128 stands for zero in the data rows.
Every row has a hidden score. In each pair, how much higher is the second row's than the first's? 6 means about the same, 12 much higher and 0 much lower.
[168 169 156 112 118 101 113 127]
[116 121 168 174 126 106 124 114]: 1
[182 173 122 120 107 108 115 126]
[113 110  95  95 107 107 161 160]: 9
[110 109 103 111 118 134 147 160]
[109 122 197 148 117 108 106 113]: 4
[108 116 106 106 112 152 151 127]
[176 157 141 125 119 120 126 114]: 2
[111 112  97 107 110 116 146 145]
[112 107  87 112 124 179 149 123]: 4
[108 116 111 111 139 159 146 131]
[118 117 107 101 118 135 167 144]: 7
[145 167 153 121 110 123 116 114]
[101 119 107 121 167 150 110 110]: 6
[124 107 110  97 142 161 132 106]
[100 121 116 122 101 111 154 155]: 7
[107 111 124 138 150 153 132 110]
[132 156 154 125 101 117 116 112]: 9
[115  94 102 128 154 168 127 124]
[157 160 159 114 115  99 111 126]: 11
[129 153 172 141 135 114 122 108]
[109 123 119 125 125 151 130 124]: 5
[115 110 164 168 118 113 126 123]
[164 167 150 109 113 105 123 134]: 12
[174 161 142 120 115 104 137 101]
[156 172 132 106 101 113 109 127]: 8
[104 107 111 173 171 129 122 117]
[170 167 141 138 109 111 117 131]: 7
[107 124 106 145 187 114 122 123]
[120 121 168 181 147 109 100 117]: 0
[109 108 113 102 126 111 142 148]
[181 168 131 117 105 119 130 118]: 4
[113 120 103 124 192 170 120 129]
[132 139 174 151 112  99 113 119]: 4
[155 169 147 106 126 109 124 115]
[110 114 110 133 166 153 116 108]: 2
[126 137 168 153 114 114 101 123]
[192 170 126 100 122 103 118 123]: 10
[182 156 133 104 121 125 117 124]
[176 161 150 134 110 110 118 118]: 5
[122 105 102 107 172 158 139  99]
[166 160 143 132 108 116 114 138]: 2
[118 106 125 193 121 108 106 115]
[116 108 110 119 110 140 158 143]: 12
[117 117 119 150 155 143 115 122]
[162 152 149 120 118 124 115 121]: 8
[100 103 114 159 170 107 118 115]
[114 109 117 119 138 161 129 142]: 5
[114 109 121 127 137 130 138 134]
[160 178 163 128  98 136 122 113]: 8
[110 112 162 187 129 110 114 111]
[165 154 145 141 110  94 109 108]: 10
[123 120 105 104 157 159 115 120]
[105 104 110 130 166 159 128 133]: 3
[101 101 103 112 116 122 169 141]
[117  99  93 125 106 136 185 142]: 3
[116 143 167 147 114 131 101 144]
[112 111 107  91 125 124 150 154]: 11
[134 148 168 154 121 116 134 129]
[147 146 166 152 114 116 117 111]: 5
[111 111 109  99 111 114 123 147]
[127 109 103 119 145 149 126 130]: 2
[104 112 117 112 115 152 180 129]
[116 107 111 104 102 114 194 153]: 6
[122 105 105 118 137 166 126 125]
[110 116 118 105 116 119 156 146]: 11
[114 116 109 156 174 141 121 105]
[126 120 125 115 119 118 142 140]: 8
[169 162 143 123 123 115 123 103]
[126 165 166 135 130 113 116 139]: 7
[119 114 121 133 145 148 123 124]
[ 93 109 102 124 124 147 155 154]: 9
[127  97 107 115  90 116 139 177]
[107 114 102 129  96 137 148 131]: 11
[116 142 169 173 117 104 109 121]
[114 116 115 104  97 118 155 141]: 11
[149 183 146 121  98 109 119 127]
[170 154 136 113 109 101 101 106]: 2
[117 112 106 112 144 147 133 116]
[104 103 117 100 100 139 147 178]: 4
[176 158 138 108 110 114 114 115]
[113 115  97 135 147 145 135 145]: 4
[ 98 108 113 103 168 169 117 119]
[112 116 117 129 192 123 115 121]: 5
[103 103 113 114 184 116 121 105]
[117 108 109 181 127 117 122 126]: 0
[133 142 171 130 116 121 112 141]
[103 102  95 107  99 124 166 148]: 10
[108 122 110 176 188 104 113 138]
[115 104 124 130 175 152 134 117]: 7
[120 111 143 170 140 132 113 122]
[125 114 104 104 121 139 147 146]: 12
[123 162 187 144 126 105 124 109]
[114 105 113  87 126 143 158 145]: 5
